[[ 0.401  6.994  0.196  1.323 -2.327  0.480  7.751 -1.921 -0.926 -1.851
   1.109  0.243  1.147 -1.610]
 [-3.086  2.443 -0.310 -0.347 -1.303 -1.539  0.306  3.315 -0.047  2.213
  -1.527 -3.156 -2.953  3.116]
 [-3.112 -1.696 -0.548 -1.004 -1.848 -0.606 -2.128  4.542 -0.085  2.387
  -0.889 -3.691 -3.862  2.274]
 [ 1.410  2.014  0.912  0.028 -2.845  1.133  2.876 -1.980 -1.450 -1.840
   0.714  1.014  0.816 -1.999]
 [-2.056  1.521 -1.392 -0.459 -1.492 -1.178  1.456  2.568 -0.097  1.112
   0.004 -2.026 -2.887  1.221]
 [ 2.439 -3.328  0.676 -0.044  2.038  0.690 -4.397 -3.233 -0.469 -1.421
   0.369  1.373  1.529 -1.914]
 [ 3.244 -1.462  1.369 -0.201  0.965  1.105 -1.336 -3.392  0.569 -2.296
   2.544  3.619  3.013 -3.117]
 [-2.947 -2.653 -0.735  1.205  1.036 -0.831 -1.201  1.598  0.384  2.548
   0.843 -1.444 -2.748  2.061]
 [-3.054 -0.472 -0.839 -0.904 -1.464 -1.696 -1.771  3.345  0.639  2.621
  -1.438 -1.204 -3.227  3.025]
 [-2.025 -0.618  0.029 -0.243  1.837 -1.130 -2.748  3.276 -0.599  1.770
  -0.721 -1.360 -2.498  4.126]] -> -1.610

[[ 1.840  0.343 -1.188  3.489  0.002  0.299 -2.397 -0.226  0.828  2.931
  -0.572  0.128  0.733]
 [ 2.931 -0.001 -1.200  4.477  0.286  1.298 -3.200  0.438  0.731  4.227
   0.264 -0.263  0.291]
 [ 2.931 -0.147 -1.084  4.946  0.524  0.892 -3.849 -0.414  0.523  4.991
  -0.732 -0.313  0.733]
 [-0.256  0.535  0.053  0.311  0.037  0.197  0.062 -0.280  0.194  0.146
  -0.301  0.642  0.194]
 [-2.504  4.311  0.123 -0.527  2.252 -0.374  2.551  2.230 -2.572 -4.709
  -1.264  1.799 -3.298]
 [-3.478  0.097  2.357 -5.564 -0.292 -1.448  6.779 -0.121 -0.868 -6.914
   0.226  1.628 -0.915]
 [ 2.042 -0.147 -1.200  4.946  0.293  1.298 -3.849 -0.414  0.828  4.991
  -0.685 -0.896  0.648]
 [-2.433  0.612  2.357 -5.564  0.269 -1.386  5.509  1.374 -0.657 -5.951
   0.264  1.799 -0.583]
 [-0.835  0.074  1.139 -2.321 -0.292 -0.582  2.122  0.357  0.279 -2.177
   0.018  0.493 -0.844]
 [-3.478  4.311  2.277 -4.655  2.252 -1.448  6.779  2.230 -2.572 -6.914
  -1.264 -0.896 -3.298]] -> 0.733

[[ 0.334 -3.299 -2.880 -1.121  5.873 -4.409  2.288  2.116  5.371]
 [-0.051  2.657  2.248 -6.273  2.958  6.430 -2.453 -0.797  0.640]
 [ 3.964 -5.949  1.706 -0.014 -2.138  0.006 -5.423  0.420  1.450]
 [-2.432 -6.385  5.235 -4.613 -4.451 -2.795  0.056  5.315 -0.876]
 [ 1.117 -2.359  3.418 -0.929  4.083  5.152 -2.396  3.257  0.722]
 [-6.402 -5.819  4.615  5.471 -4.597 -3.741  5.326  2.788  5.045]
 [ 1.582  6.167  5.624  2.430  2.738  4.179  0.139  3.958  2.397]
 [-4.304  1.054 -2.710 -2.152 -4.473 -1.855  6.112 -5.380 -4.513]
 [-3.843  5.964  0.113  5.049 -3.720 -4.078  0.941 -5.241 -5.645]
 [ 5.063 -2.284 -6.332  4.414 -4.763  4.885 -4.983  4.215  1.995]
 [-5.089  2.137 -3.624  4.542  2.786 -5.538 -5.285 -0.312  6.045]
 [-0.958  6.006 -6.277  0.101  5.413 -0.357  3.306  4.000  2.342]] -> 5.371

[[ 1.650 -0.497 -5.055  2.540 -3.402  2.237 -3.547  0.090 -2.243 -0.772
   1.811 -2.861  1.078  1.292  0.338]
 [-1.280 -0.846 -0.766  0.775 -0.142 -1.115  1.309  0.630 -1.110  1.164
   0.474  1.288 -0.696 -0.864 -1.007]
 [ 8.978  3.048 -8.743  2.981 -3.521 -0.462  0.322 -2.638  3.880 -0.056
   3.127 -5.677 -2.347  4.201  3.506]
 [ 2.494 -1.689 -5.282  1.317 -3.578  1.056 -2.321  1.140 -1.246 -1.307
   0.551 -1.704  0.336  1.888  0.409]
 [-0.894  2.314 -0.624  0.595  0.347  1.959 -0.455  0.662 -1.194 -0.336
   1.032 -0.853  0.917 -0.028  0.571]] -> 0.338

[[-4.819 -2.357 -1.124  1.111  0.809 -2.061 -3.354 -4.810  1.650 -5.236
  -3.754 -3.827  0.277 -0.448]
 [-5.448 -2.576 -1.017  1.633  1.113 -2.228 -3.596 -5.355  2.309 -5.803
  -4.014 -4.188  0.605 -0.238]
 [-5.510 -2.609 -1.227  1.404  1.051 -2.293 -3.792 -5.493  1.985 -5.967
  -4.287 -4.327  0.425 -0.405]
 [-4.956 -2.516 -1.240  1.027  0.655 -2.191 -3.433 -4.896  1.571 -5.289
  -3.808 -3.904  0.178 -0.563]
 [ 6.115  1.443 -1.884 -6.280 -5.652  0.382  3.159  6.096 -7.875  7.413
   3.754  4.327 -4.820 -2.963]
 [-4.691 -2.664 -1.211  0.703  0.150 -2.341 -3.207 -4.556  1.356 -4.966
  -3.432 -3.746 -0.036 -0.720]
 [-3.836 -2.747 -1.518 -0.352 -0.932 -2.410 -2.756 -3.620  0.222 -3.869
  -2.744 -3.165 -0.823 -1.320]
 [-3.161 -2.330 -1.602 -0.750 -0.940 -2.066 -2.546 -3.103 -0.416 -3.351
  -2.622 -2.776 -1.020 -1.416]
 [-4.301 -2.539 -1.350  0.280 -0.097 -2.263 -3.101 -4.237  0.827 -4.622
  -3.321 -3.547 -0.332 -0.923]] -> -0.448

[[ 2.044 -4.478  1.321 -1.190 -2.043  2.084  1.290  0.249]
 [ 2.044 -4.478  1.304 -1.190 -1.696  2.084  1.290  0.249]
 [ 3.898 -2.613  3.337 -1.190 -2.043  2.084  3.626  0.249]
 [ 1.446 -4.478  1.304 -1.190 -1.447  2.084  1.290 -1.176]
 [ 2.044 -8.241  1.304 -2.838 -2.043  2.084  1.290  0.249]
 [ 2.044 -4.478  1.304 -1.190  3.148  4.191 -1.113 -0.822]
 [ 2.044 -4.478  1.304 -1.680 -2.043  2.084  1.290  0.249]
 [ 0.878  5.843  1.304 -1.190 -2.043 -3.848  1.290 -6.899]
 [ 2.044 -4.478  1.304 -1.190 -2.043  2.084  1.290  0.249]
 [ 0.217 -0.321  1.304 -1.190 -2.043 -2.629  1.290  3.749]] -> 0.249
